Rows are one point carried round by a steady rotation, each followed by how many steps it has turned.
The counts run from 0 to 774.
[154 156 155 113 127 110 151 112  86 129 124 117  82 133 185  85 131 128
  94 173 159 129 123 130 144 121 107 111 166 115 124 157  58 162 130 124
 163 131 118 138 103  92 122 115 177 114 133 168 124 104 132 160 168 105
 156 128 131 130  86 111 152 161 105 149 120 141 132 133 144 159  96 190
 109 118]	597
[136 130 120 125 160 152 127 122 120 146 143 114 139 111  63 124  89 116
  55 144 128  87  65 102 100 105 111 111 171 145 113 137  94 163 134 108
 163 141 157 141 157 112 129 118 168 125 108 146 105 115 109 100 137 123
 136 196 177 102 154  73 133 153 127 142 109 139 128 137 101  96 139 109
  88 101]	621
[139 129 129 118 141  83 141 134 106 170 156 100 102 100 147 154  87 159
  96 157 134  98 106 127  90 107 114  94 154 126 121 141  72 162 113 140
 174 128 123 144 145 110 147 152 167 124 128 140  99  90 133  97 179 125
 162 135 120 121 146  88 175 153 190 155 163 161 135 126 119 125  78 148
  95 130]	323
[148 153  92 126 144 156 157 122 131 146 100 133  75  94 128 125 155  98
 108 142 172  99  96 162 132 111  79 158 158 144 133 160  94 156 117 129
 151 163 108 129 112 100 173 128 154  66 148 144 104 139 179 129 168  90
 145 118 120 132 117  70 136 149 125 110  45 132 113 125 135 103 116 116
 106  94]	640
[136 165 110 132 116 129 100 108 148 171 119 135 126 189 128 122  89 148
  99 129 130 115 104 121 160 113  85 120 140 134  98 116 104 190 137 103
 170 138 150 116 198  95 147 138 144 185 154 175 101 108  56 114 142 100
 122 154 127 158  96 142 107 167 103 134 118 105 153 128 133 128 155 103
 113 125]	260
[101 135  82 119 112 144  84 119 149 145 117 115 167  78 105  77  88 118
 118 140 154  88 103 166 144 131 105 105 144  97 100 165 132 122 128 139
 157 164 163 124 139 142 154 107 111 114 145 120 139 100 160 130 157 110
 169 131 149 177 111 109  99 175 158 135 103  99 149 143 130 147 112 104
  63 105]	531
[115 151 113 125 124 143 131  77 150 133 139 107 108 115  97  93  90  90
  74 121 168 118  91 147  91 154  98 132 156 135  83 108 121 141 153 126
 133 146 156 177 110 172 129  89 147 114 143 124 122 124 113 128 162 143
 159 162 158 146 100  95 118 180 142 109 110 115 132 147 189 137 157 100
  82 110]	389
[143 131 130 123 125 142 181  93 128  93  95 141 139 127 133 153 153 114
 151 161 161 109  86 131 150 128  72 140 137 108  96  91  95 147  99 139
 141  93 125  68 116 114 129 117 192 122 106 181  93 117 140 109 148 110
 136 127  95 144 114 126 136 141 147 187 122 119 113 108 102 154  61 151
 133 147]	65
[127 132 126 144 158 160 180  90 117 101 147 122 112 154  66 143 106  84
 116 157 173 114  79 122 122 140  82 177 155 150  73 104 114 148  95 114
 104  85 119 119 118 122 112 101 188 112 131 102 110 130 152  96 170 149
 142 160 134 135 151 110 121 169 129 151 126 124 121  94 154 102 117 111
 139 124]	338
[148 168 113 124 131  87 126 130 111 172 108  73  81 128 167 160  92 181
 135 139 123 119 129 160 125 139 113 100 128 136 129 119  95 167 144 123
 169 150 131 142 150 132 158 167 160 112 151 149 110  82 122 121 178 110
 138 164  94 155  94 114 143 194 167 121 132 150 129 123 154 132  98 158
 111 101]	553
[116 151 138 139 143 162 163  66 114  96 123  94 118 143 118 112 128 141
 139 146 150 137  92 141 183 183  96 133 180 137 110 136 102 142  88 107
 121 111 127  99 175 123 108 127 132 107 109 176  88 134 121 131 164 134
 185 125 107 127  72 112 104 133 110 148 134  97  85  97 124 139 109 138
 141  66]	294
[121 147  84 122 115 132  95 146 134 149 115 109 142 120 127 112  70 192
 128 148 136  95  79 142 190 128  89 150 153 115  93 140 121 148  84  94
 151 143 123 125 187  88 156 126 119 154 160 138 126 125 168 118 188 139
 142 128 132 176 125 128  86 169 174 135 118 115 189 117 122 110 133  84
  89 100]	534
[154 190 127 116 116 113 153  92 133 146 114 141  93 124 190 107 131 162
  80 128 133 116 109 130 188 140 104 131 138 115 100 137  88 163 135 117
 172 174  82 156 150 107 140 128 140 149 113 188 107 156  86 140 186 125
 179 107 122 134  52 119 119 139 136 120 149 124 131 116 131  98 131 126
 121  90]	544
[124 154 151 117 121 155 120  97  96 112  97 115 130 147  99 135 100  96
 124 147 128 124 112 148 157 158 133  52 128 188 118 120  94 127 139 124
 159 127 162 126 153 138 131 122 132  72 126 151 108  80 152 111  85 106
 136 174 174 112  89  96 132 131 143 127 143 143 117 150 138 177 114 176
  92  94]	167
[124 143 130 102 111 149 154 102 154 142 124 187 143 107 147 149 169 102
 121 115 158  53  91 142 153 132  82 109 118 115 107 116 117 182 112 157
 153 115  89  91 113 137 148  99 152 116 132 150 140 146 145  95 140  79
 158 108 159 116  88 134 143 152 133 144 152  85 133 136 107 155 135 113
 102 171]	362
[129 116 103 115 104 117 191 107 108 104  92 131 102 115 143 149 123  68
 111 174 123 129  99 165 156 121 122 128 117 146 121 121  61 115 141 146
 177 108 153 112 127 112 132 120 165  93 119 188 131  94 166 128 152  92
 117 104 134 155 103  94 134 161 156 158 106 128 126 113 129 159  68 151
 118 155]	68
[141 181 120 113 136 141 113 118 136 133 125 141 147  95 120 122  91 140
 103 112 146 101  98 119 120 129 106  94 165  92  96 119 157 154 159 136
 142 201 122 148 147 107 150 101 176 152 116  99 106 121  93 108 156 121
 185 180 165 132 124 122 112 159 186 134 119 154 156 141 110  95 109 137
  95  65]	674
[109 179  97 130 118 164 152  99 160 125 124 188 175 118 139 115 137 128
 106 125 123  73 122 157 183 139 127  97 116 130 108 119 120 140  91 173
 151 179 139 113 140 130 120 129 118  97 116 168 144 145 117  86 150  94
 199 133 133 140  88 134 102 155 150 131 163 102 155  97 150 135 138 107
  94  87]	133
[149 142 141 128 112 157 146 111 132 121 124 106 134 108 132 151 132 112
 126 155 167  82  89 157 168 104 120  48 136 139  79 121 120 136  96 155
 130 112  85 128 119 125 151 176 164 116 131 167  93 121 120  87 125 113
 160 160  82 116 124  90 162 150 163 154 152 127  81  93 141 109  82 159
 133  98]	453
[117 141  98 144 114 122 151 108 117 116  93 110  90 140 141 104 126  84
 110 187 124 126 102 175 180 168 125  97 133 151 110 152  67  99 110 133
 158 125 150 125 127 124 106 100 116  67 136 184 122  81 147 167 145 108
 131  95 124 161  65 112 119 164 115 140 114 116 108 113 164 163 111 151
 107 107]	298
[146 129 100 121 132 159 154 118 147 135  98 131  83  98 119 116 149  90
 111 124 192  84  73 147 117 122  76 171 160 125 101 142 117 151 107 150
 122 135 107 116  85 104 167 117 170  71 143 106 119 135 179 132 158 112
 152 131 110 145 126  84 126 156 129 133  63 115 120 122 150 119 103 117
  99 123]	639
[139 133 133 122 131 168 181  77 115 108  97 133 150 128 128 162 157  94
 131 145 146 106  90 149 179 134  93 145 138 147 111 106  94 160 110 121
 126  81 129  72 148 113 129 135 169 124  93 186  94 137 131  99 152 104
 140 137 113 125 120 118 118 151 126 178 131 111 110 104  76 137  74 140
 161 115]	64
[128 146  95 120 160 122 164 127 121 153 134 103 100 103 120 150 128 115
  96 137 104  94 109 130  90 103 122  69 164 126 131 165  94 154 106 178
 187 154 133 118 141  92 124 152 187  98  99 151 120  99 112 105 144  87
 162 168 140 108 121  81 150 173 133 152 145 159 122 118 115 121  86 148
 116  72]	321
[139 168 119 124 102 125 133  83 107 113  91 161 113 102 166 137 135 130
 108 162 146 136 114 157 179 135 120 168 112 112 126 139 106 128 141 130
 147 177 138 134 140 126 167  81 124 112 124 177 105 124 125 159 177 105
 148  97 125 152  74 117 111 161 161 133  78 117 135  89 106 126  97 144
 118  87]	244
[110 134 107 151 150 133 125  90 129 132 153 128 147 193 114 113  82 145
 107 165 136 129 131 112 141 135 112 124 163 145 100 121  85 173  84 133
 143 118 172 122 168  89  93 116 165 162 151 153 128  86  93  95 164 104
 144 168 117 142 153 137 139 173  97 172 154 156 149 121 164 134 114 108
 102 141]	30
[137 124  78 101 142 136 132  94 139 167 109 101 121 114 123 165 131 128
 119 120  92  93 110 154 130 129 107 167 127 129 132 132 118 169 123 138
 133 144 162 108 167 141 140 116 176 134  87 131 146  95 132  86 190  77
 122 170 159 173 140 144 111 210 139 167 148 119 139 127  72 122 102 114
  80 119]	372
[121 140 127 136 129 165 148  79 138 122 109 130 161 105 105 116 112 146
 120 126 164 125  65 121 139 177  84 145 190 123 105 108 102 136 106 109
 158 127 137 115 175 130 109 108 135 126 100 152  76 141 113 116 151 131
 155  95 136 126  87  92 109 119 171 147 107  84 122 156  91 170 107 104
  93 115]	524
[109 140  79 140 122 119 124  98 142 166 127  90 113 119 149 133 122 125
  92 130  72  79 116 153 153 150 124 145 124 134 104 159 103 164  98 157
 130 141 121 141 143 153 107 127 143 117 109 123 156  93 112 102 177 101
 163 140 146 164 103 149 107 190 101 165 203 114 136 125 114 110 122 101
  84  90]	141
[143 148 141  99 113 128 121 120  93 135 129 123  82 108 149 106 127 140
  99 136 172 102  99 171 146 140  86 172 142 146 130 128  86 178 142  77
 152 132 104 139 124 151 169  95 135  89 141 141 124 147 205 136 191 131
 153 105 149 140 107 107 138 152 143 102 114 116 132 168 117 147 147 117
  94 146]	643
[148 154 109 120 156 154 115 106 120 114 122 126 122 144 111 132 119 133
 169 135 162 108  96 138 170 175  75 133 169 132  93 122 153 156 108 129
  85 150 117 107 133  99 133  81 168  92 141  75 110 122 159 109 173 125
 190 182 138 160 132 121  94 144 150 144 122 170 113 144 135 110  97 110
 114  90]	285
[137 140 149 121 129 135 117 122 109 139 124 104 144 136  79 146  85 140
  90 141 150 100  67 105 109 100  89 100 142 137  99  92 117 175 141  95
 163  99 148 124 160 110 150 117 177 158 115 137  94 105 133  94 151 161
 113 201 152 130 149 112 130 187 157 137 120 139 165 142  97 126 123 131
 120 135]	215
[127 138 102 103 136  90 171 104 127 115 116  89 100 129 138 147 110 116
 143 114 100 150 133 169 189 164 109  95 125 135  92 147 122 170 174 123
 154 114 123 101 157 110 115 114 164 151 109 162 155 119 132 134 175 102
 181 118 186 121  75 109  71 168 162 140 149 128 130 111 128 140  91 127
 142 130]	17
[ 90 128  68 126  83 165 101 116 152 140  97 127 168  88 117 104  90 102
  95 144 122  86  91 181 165 136 121 124 115 127 105 147 110 110 129 149
 157 150 173 126 152 144 141 126 104  85 139 137 150 100 160 112 145  98
 142 121 131 187 123 114 121 167 155 140 116  96 152 126 145 143 122 116
  47  96]	530
[137 160 123 121 114 130 190 104  82 122 124 128  60 134 120 168 145 114
 142 170 128 115 134 127 155 122 111 130 137 115 115 148 117 150  66 152
 149 115 116 115 131  76 158 121 166 114 133 130 144 100 115 117 173  88
 126 141 134 124  89 129 133 185 134 153  97 131 118  31 127 110 102 155
 142  88]	198
[128 160 108 127 100 110 178 111  93 122 140 155  68 129 136 172 126 114
 137 172 153 119 131 143 131  88 120 135 113 128 109 120 108 147  80 158
 153 107 128 118 117 102 158 138 167 110 152 144 131  86 142 110 160  95
 118 122 122 140  95 118 150 200 150 148 104 132 145  37 154 110 104 162
 145 116]	199
[153 147 108 133 108 150 134  98 151 141 103  86 127 106 149 137  98 158
 128 152 174 116 117 151 155 153 134 128 149 131  87  97 111 120  94 146
 117 161 105 154 127 122 158 166 149  89 127 141  83 136 119 105 157 115
 168 139  57 162 120  90 146 139 184 140 113 134  93 120 177 111  88 145
  97  81]	684
[144 150  98  96 128 121 135 117 116 155 108 117 118 105 117 159 137 153
 132 122 139 101 125 102 115 133  92 138 156  85 143 132 126 158 109 149
 139 176 156 122 150  95 171  74 162 138 100 103 135 100 117  99 177  76
 131 174 151 154 116 123 132 183 167 158  88 156 134 119  82 133  95 135
  89 112]	374
[135 180 131 116  91 173 130  92 110 145  94 162 112 156 151 135 137 122
 142 150 133 126 113 134 166 109 101 174 132 137 125 110  95 170 119 124
 167 127 156  91 151 107 162 128 170  93 149 150 107  83 133 116 147  88
 105 135 114 180  92 130 126 166 104 161  79  94 140  99 111 149 107 166
 116 104]	649
[131 167 142 107 116 128 102  80 126 149 137  87 110 169 104 145  89 148
 167 119 156 144 145 133 132 182  98  94 162 139  87 103 147 184 113 125
 108 100 147 113 157 124 148 129 176 163 139  98 137  95 100 113 131  73
 148 182 144 143  95 130 109 179 132 157 147 129 105 126 162 144 112 116
 109 137]	558
[130 117 161  99 114 149 159  93  86  95 147 150 139 151 111 134 102 101
 129 147 115 146 118 155 164 123 131 149 126 188 106 107  82 172 160  93
 145  84 142  79 162 115 129 128 168 109 130 144 148 132 198  91 140 106
 160 155 189 115 129  96 102 144 145 145 148 123 146 131 118 152 115 135
 121 128]	468
[142 161 137 117 117  91 136 111 129 135 125 119 101 134 132 171  63 149
 119 133 122 147  91 112 136 135 112 152 146 123  63 111 127 142 119 126
 152 160  83 166 155  99 138 124 175 146 144  73 100 106 107 109 160 157
 158 130 155 155 116 111 111 143 205 128 160 124 149 128 125  83 118 132
  90 120]	677
[116 137  92 120 132 114 161  73 132 106 133  98 124 134 110 146  98 139
 139 132  94 147 133 141 174 178 118 116 147 120 106 138 126 155 121 118
 125 137 146 102 182 125 110 102 136 161  95 152 150 119 115 130 186 101
 181 145 174 136  88 129  66 194 165 155 159 143 138  91 113 130 103 110
 139  91]	425
[121 147 134 113 100 134 158 122 154 158 130 182 132 127 140 172 147 105
 116 128 137  66  84 155 173 114  92 139 106 149  93 109 114 202 110 149
 162 103  83  83 137 132 150 123 146 127 147 155 131 138 164  63 144  91
 140 106 140 134 110 135 135 158 143 137 163  82 131 129 109 139 143  97
 111 181]	361
[ 83 125  98 136 142 126 161 118 131 140 147 128 112 111  89 117 121 134
 124 174 159  81  91 109 108 114  76 156 179  95 117 155  90 164  48 134
 165 107 135 110 142 104 132  98 130 141 151 145 133 100 154 108 183 126
 126  90 141 122 147 116 139 163 128 173 110 103 153 100 121 131 113  83
  99 156]	481
[124 151 102 132 119 135 156 118 136 166 125 113 122  81 104 137 110 133
  71 133 131  77  74 117  93  84 119 131 146 109 106 129 107 137 108 156
 165 159 121 167 140 123 145 155 154 106 118 150 107 127 107  89 161 140
 139 151 120 132 108 108 139 191 151 135 117 111 158  92 126  96 119 131
  90  78]	91
